In the data rows, zero lies at 4.5, halfway between 4 and 5.
Some points, one per row:
[4. 3. 3. 3. 3. 4. 4. 5. 6. 6. 6. 6. 5. 4. 3. 3. 3. 3. 4. 4. 5. 5. 4.]
[3. 3. 3. 3. 3. 4. 6. 7. 5. 4. 5. 7. 7. 5. 4. 3. 3. 3. 3. 3. 5. 7. 6.]
[4. 4. 6. 7. 8. 8. 6. 5. 3. 3. 3. 3. 3. 3. 3. 3. 3. 5. 8. 5. 4. 4. 4.]
[7. 7. 6. 5. 3. 3. 3. 3. 3. 3. 3. 4. 6. 8. 7. 5. 4. 3. 4. 5. 6. 6. 6.]
[4. 3. 3. 3. 3. 4. 6. 7. 6. 4. 4. 4. 7. 9. 9. 7. 4. 3. 3. 3. 3. 4. 4.]
[4. 3. 3. 3. 3. 3. 3. 3. 3. 4. 5. 5. 6. 7. 8. 6. 4. 3. 4. 4. 5. 5. 5.]
[3. 4. 3. 3. 3. 3. 4. 4. 5. 5. 5. 4. 4. 4. 6. 8. 9. 8. 5. 3. 4. 4. 4.]
[9. 6. 3. 3. 3. 3. 3. 3. 3. 3. 3. 3. 3. 3. 2. 3. 3. 3. 3. 4. 5. 6. 5.]
[4. 4. 5. 6. 7. 6. 5. 4. 4. 4. 6. 8. 9. 6. 4. 3. 2. 3. 3. 3. 3. 3. 4.]
[6. 6. 6. 5. 4. 5. 5. 5. 4. 3. 3. 3. 3. 3. 3. 3. 5. 7. 6. 4. 3. 4. 4.]
[4. 5. 5. 6. 6. 5. 4. 3. 3. 3. 4. 5. 6. 6. 5. 4. 4. 5. 6. 6. 5. 5. 4.]
[4. 5. 6. 4. 3. 3. 3. 3. 3. 3. 3. 4. 6. 6. 5. 4. 3. 3. 5. 8. 6. 4. 4.]
[4. 4. 5. 5. 5. 4. 3. 3. 3. 3. 4. 5. 7. 8. 8. 6. 4. 4. 3. 3. 3. 3. 4.]
[3. 4. 4. 5. 6. 7. 8. 8. 7. 5. 4. 3. 3. 3. 4. 5. 5. 5. 4. 4. 3. 4. 4.]
[4. 4. 4. 4. 5. 6. 5. 4. 4. 3. 3. 4. 6. 6. 5. 5. 6. 6. 6. 6. 4. 4. 4.]
[3. 3. 3. 3. 4. 6. 6. 6. 5. 4. 4. 5. 5. 5. 6. 6. 6. 5. 4. 3. 3. 3. 4.]
[7. 7. 7. 6. 5. 4. 3. 3. 3. 2. 3. 3. 3. 3. 3. 3. 2. 3. 3. 6. 8. 5. 4.]
[5. 5. 5. 5. 5. 4. 4. 4. 5. 6. 5. 4. 3. 4. 6. 6. 5. 4. 3. 3. 3. 4. 4.]
[5. 6. 7. 8. 7. 5. 4. 3. 3. 3. 3. 3. 3. 3. 3. 2. 2. 3. 3. 7. 7. 5. 4.]
[4. 4. 3. 3. 3. 3. 3. 3. 3. 3. 3. 4. 5. 6. 7. 8. 7. 7. 6. 4. 4. 6. 9.]
[3. 3. 3. 4. 7. 7. 4. 3. 3. 3. 4. 5. 4. 4. 4. 4. 5. 4. 4. 3. 3. 4. 4.]
[6. 7. 8. 8. 7. 5. 4. 3. 3. 3. 3. 3. 3. 3. 3. 3. 3. 4. 7. 7. 4. 4. 4.]
[3. 3. 3. 4. 5. 8. 9. 9. 9. 5. 4. 4. 4. 5. 5. 4. 4. 3. 3. 3. 3. 3. 4.]
[4. 3. 4. 5. 7. 9. 9. 9. 7. 4. 3. 3. 3. 3. 3. 4. 5. 5. 5. 5. 4. 4. 4.]
[4. 4. 4. 5. 6. 6. 5. 4. 3. 3. 3. 3. 3. 3. 3. 4. 5. 6. 8. 9. 8. 5. 4.]
[4. 3. 3. 3. 4. 5. 6. 5. 5. 6. 7. 6. 5. 4. 5. 7. 7. 4. 3. 3. 3. 3. 4.]
[3. 3. 3. 3. 3. 3. 3. 3. 3. 4. 6. 8. 9. 7. 5. 4. 4. 4. 4. 4. 4. 4. 4.]
[4. 3. 3. 3. 3. 3. 3. 5. 7. 9. 9. 9. 8. 6. 5. 4. 3. 3. 3. 3. 3. 3. 4.]
[4. 3. 3. 3. 4. 5. 5. 5. 6. 6. 6. 5. 4. 3. 4. 5. 6. 7. 6. 4. 4. 4. 4.]
[6. 6. 6. 6. 5. 4. 3. 3. 2. 3. 3. 3. 3. 2. 3. 3. 3. 4. 7. 8. 9. 8. 5.]
[6. 7. 7. 6. 5. 4. 3. 3. 3. 3. 3. 3. 3. 3. 5. 8. 8. 7. 6. 5. 5. 5. 5.]
[7. 7. 7. 6. 5. 4. 3. 3. 4. 7. 8. 6. 5. 4. 4. 4. 3. 3. 3. 3. 3. 4. 4.]
[4. 3. 3. 3. 3. 4. 3. 4. 5. 5. 6. 8. 8. 6. 4. 3. 4. 5. 4. 3. 3. 3. 4.]
[5. 6. 7. 7. 7. 7. 8. 7. 5. 3. 3. 3. 3. 4. 4. 5. 5. 4. 3. 3. 3. 4. 4.]
[4. 4. 6. 7. 5. 3. 3. 3. 3. 3. 3. 3. 3. 3. 3. 5. 7. 6. 5. 6. 5. 4. 4.]
[7. 7. 7. 5. 4. 3. 3. 3. 3. 3. 3. 3. 3. 3. 3. 3. 3. 4. 6. 9. 9. 8. 6.]
[4. 4. 4. 5. 7. 7. 7. 5. 5. 5. 7. 9. 8. 4. 3. 3. 4. 3. 2. 3. 3. 4. 4.]
Here are 24 more points, each followed by its number:
[6. 7. 7. 7. 5. 4. 3. 3. 3. 5. 8. 9. 6. 4. 3. 3. 3. 3. 3. 3. 3. 3. 4.] 0
[4. 3. 3. 3. 3. 3. 3. 5. 6. 8. 8. 6. 5. 5. 4. 4. 4. 5. 5. 4. 4. 4. 4.] 1
[3. 3. 3. 3. 3. 4. 5. 6. 5. 5. 3. 4. 3. 4. 4. 9. 9. 8. 6. 3. 4. 3. 5.] 2
[4. 4. 6. 7. 5. 3. 3. 3. 3. 3. 4. 5. 5. 4. 3. 3. 3. 5. 7. 6. 4. 4. 4.] 3
[6. 7. 6. 6. 4. 4. 3. 3. 3. 3. 3. 3. 3. 3. 3. 4. 6. 9. 9. 8. 7. 5. 5.] 4
[4. 4. 4. 4. 4. 5. 4. 4. 4. 3. 3. 3. 3. 3. 3. 4. 5. 7. 8. 7. 6. 8. 7.] 5
[7. 7. 6. 5. 4. 3. 3. 3. 3. 3. 3. 3. 3. 4. 5. 8. 8. 6. 5. 5. 6. 6. 6.] 6
[8. 7. 5. 4. 3. 4. 3. 3. 3. 2. 3. 2. 3. 3. 3. 3. 3. 3. 2. 3. 3. 6. 8.] 7
[4. 3. 3. 3. 4. 5. 6. 8. 9. 9. 9. 7. 6. 5. 4. 3. 3. 3. 3. 3. 3. 3. 4.] 8
[4. 4. 4. 5. 6. 7. 6. 5. 4. 4. 5. 5. 5. 5. 5. 5. 6. 5. 4. 3. 4. 4. 4.] 9
[4. 4. 3. 3. 3. 3. 4. 6. 7. 7. 7. 6. 5. 4. 4. 4. 5. 5. 5. 5. 4. 4. 4.] 10
[4. 3. 3. 3. 3. 3. 3. 3. 4. 4. 5. 6. 6. 6. 6. 7. 8. 9. 7. 4. 4. 3. 4.] 11
[8. 7. 6. 4. 3. 3. 3. 3. 3. 3. 3. 4. 5. 7. 8. 6. 4. 3. 4. 5. 6. 6. 6.] 12
[3. 3. 3. 3. 3. 3. 3. 3. 3. 3. 3. 4. 4. 5. 6. 6. 5. 4. 5. 7. 8. 6. 5.] 13
[7. 7. 6. 5. 4. 3. 3. 3. 3. 5. 6. 8. 7. 6. 4. 3. 3. 3. 4. 5. 6. 6. 6.] 14
[4. 3. 3. 3. 3. 3. 3. 4. 6. 9. 9. 6. 4. 3. 3. 3. 3. 3. 3. 4. 5. 5. 4.] 15
[5. 5. 6. 7. 6. 6. 5. 5. 5. 4. 3. 3. 3. 3. 4. 7. 7. 4. 3. 3. 3. 3. 4.] 16
[6. 5. 5. 4. 4. 4. 4. 3. 3. 3. 4. 5. 6. 7. 7. 6. 5. 4. 4. 3. 3. 3. 4.] 17
[5. 5. 6. 6. 5. 5. 4. 4. 4. 5. 5. 5. 6. 7. 6. 4. 3. 3. 3. 3. 3. 4. 4.] 18
[3. 3. 3. 3. 5. 6. 9. 9. 9. 6. 4. 4. 4. 5. 5. 5. 4. 3. 3. 3. 3. 3. 4.] 19
[4. 3. 3. 3. 3. 3. 3. 4. 6. 8. 7. 6. 7. 7. 6. 4. 3. 3. 3. 3. 3. 3. 4.] 20
[4. 3. 3. 3. 4. 4. 6. 6. 5. 6. 7. 9. 9. 6. 4. 3. 3. 3. 3. 3. 3. 4. 4.] 21
[4. 3. 3. 3. 3. 3. 3. 4. 5. 8. 9. 8. 5. 3. 3. 3. 3. 4. 5. 5. 4. 4. 4.] 22
[5. 8. 6. 3. 3. 3. 4. 4. 5. 4. 4. 3. 3. 3. 3. 3. 3. 3. 3. 5. 6. 6. 5.] 23
Which of these numbered points is nearest to each point below, looking only along the 5 directions in which the first points spread most? Its number follows each.
[4. 3. 3. 3. 3. 3. 4. 5. 5. 5. 4. 3. 3. 4. 6. 8. 9. 9. 6. 4. 4. 4. 3.] > 2
[8. 7. 5. 4. 4. 4. 3. 3. 2. 2. 3. 3. 3. 3. 3. 3. 3. 3. 3. 3. 3. 6. 8.] > 7
[4. 3. 3. 3. 4. 5. 6. 7. 7. 8. 9. 9. 7. 5. 4. 3. 3. 3. 3. 3. 3. 3. 4.] > 8
[3. 3. 3. 4. 4. 5. 6. 6. 6. 6. 7. 8. 8. 6. 4. 3. 3. 3. 3. 3. 3. 3. 3.] > 21
[4. 3. 3. 3. 4. 6. 8. 6. 3. 3. 3. 4. 5. 6. 5. 4. 3. 3. 5. 5. 5. 3. 4.] > 9
[4. 3. 3. 3. 4. 6. 9. 9. 9. 7. 5. 4. 4. 5. 5. 5. 4. 3. 3. 3. 3. 4. 4.] > 19
[9. 6. 3. 3. 3. 3. 3. 3. 3. 3. 3. 3. 3. 3. 3. 3. 3. 3. 4. 4. 5. 7. 5.] > 23
[7. 7. 6. 4. 3. 3. 3. 3. 3. 3. 3. 4. 6. 8. 8. 6. 4. 4. 4. 5. 6. 6. 6.] > 12
[4. 3. 3. 3. 3. 3. 4. 6. 8. 6. 5. 5. 5. 4. 4. 3. 3. 5. 5. 4. 3. 4. 4.] > 10
[4. 3. 4. 5. 6. 4. 3. 3. 3. 4. 5. 6. 6. 4. 4. 3. 5. 7. 7. 4. 3. 4. 4.] > 3
[3. 4. 4. 5. 7. 9. 9. 9. 7. 5. 4. 3. 3. 3. 3. 4. 5. 5. 5. 4. 4. 4. 5.] > 19
[6. 7. 7. 7. 6. 5. 4. 4. 6. 8. 6. 5. 5. 5. 4. 4. 3. 3. 3. 3. 3. 3. 4.] > 0
[4. 3. 3. 4. 5. 7. 8. 8. 6. 5. 4. 3. 3. 3. 3. 3. 3. 3. 4. 4. 6. 7. 6.] > 19
[4. 4. 4. 4. 4. 4. 4. 3. 3. 3. 3. 3. 3. 3. 3. 5. 7. 8. 6. 4. 3. 5. 6.] > 6
[4. 4. 4. 5. 5. 4. 4. 3. 3. 3. 3. 3. 3. 3. 3. 4. 5. 7. 7. 6. 6. 7. 5.] > 5
[4. 4. 3. 4. 5. 5. 5. 4. 4. 4. 5. 6. 8. 8. 7. 4. 3. 3. 3. 2. 3. 4. 4.] > 18
[4. 3. 3. 3. 3. 3. 3. 3. 5. 7. 9. 8. 7. 6. 6. 4. 3. 3. 3. 3. 3. 3. 4.] > 20
[7. 7. 6. 5. 4. 3. 3. 3. 3. 3. 3. 3. 5. 7. 8. 6. 4. 4. 4. 5. 6. 6. 5.] > 12
[6. 7. 7. 5. 4. 3. 3. 3. 4. 6. 7. 8. 6. 4. 3. 3. 3. 4. 5. 5. 6. 5. 5.] > 14
[4. 4. 3. 3. 3. 3. 3. 3. 4. 4. 4. 5. 5. 5. 6. 7. 8. 8. 7. 5. 4. 3. 4.] > 11
[4. 3. 3. 3. 3. 3. 3. 3. 3. 3. 4. 4. 5. 6. 8. 8. 7. 6. 4. 5. 5. 4. 4.] > 11
[7. 7. 6. 5. 4. 3. 3. 3. 3. 3. 4. 5. 7. 8. 7. 5. 4. 4. 4. 5. 6. 6. 5.] > 12
[4. 5. 6. 6. 5. 4. 4. 3. 3. 4. 4. 5. 6. 8. 8. 6. 4. 4. 3. 3. 3. 3. 4.] > 17
[4. 4. 5. 7. 7. 6. 4. 3. 3. 4. 5. 7. 7. 6. 5. 5. 5. 6. 5. 4. 4. 4. 4.] > 18
[4. 5. 5. 6. 5. 4. 4. 3. 3. 3. 3. 3. 3. 3. 3. 5. 7. 9. 8. 7. 6. 5. 5.] > 4
[4. 4. 5. 6. 6. 6. 4. 4. 3. 3. 3. 3. 3. 3. 3. 4. 8. 9. 9. 7. 5. 5. 4.] > 4
[4. 3. 3. 3. 3. 3. 4. 5. 7. 9. 9. 9. 9. 7. 5. 3. 3. 3. 3. 3. 3. 3. 4.] > 21
[4. 3. 3. 4. 7. 8. 5. 3. 3. 3. 3. 3. 4. 5. 5. 4. 4. 3. 4. 5. 4. 4. 4.] > 9
[4. 4. 5. 8. 9. 9. 8. 6. 4. 3. 3. 3. 3. 3. 3. 4. 5. 5. 5. 4. 4. 4. 4.] > 16
[4. 4. 5. 6. 5. 5. 5. 6. 5. 4. 3. 3. 3. 3. 3. 3. 3. 3. 5. 7. 7. 4. 4.] > 23
[7. 7. 5. 4. 3. 3. 3. 3. 3. 3. 3. 3. 3. 3. 3. 3. 3. 3. 3. 3. 4. 7. 8.] > 7
[3. 3. 4. 4. 5. 5. 5. 4. 3. 3. 3. 3. 3. 3. 5. 7. 9. 9. 7. 5. 4. 4. 4.] > 2
[4. 3. 3. 3. 3. 4. 4. 5. 8. 9. 6. 4. 3. 3. 3. 3. 3. 3. 3. 3. 3. 5. 5.] > 10
[6. 6. 6. 5. 4. 4. 3. 3. 3. 3. 3. 3. 2. 2. 3. 3. 3. 4. 5. 8. 9. 9. 6.] > 23
[4. 3. 3. 3. 3. 5. 6. 8. 9. 8. 6. 4. 3. 3. 4. 5. 6. 6. 5. 4. 3. 4. 4.] > 10
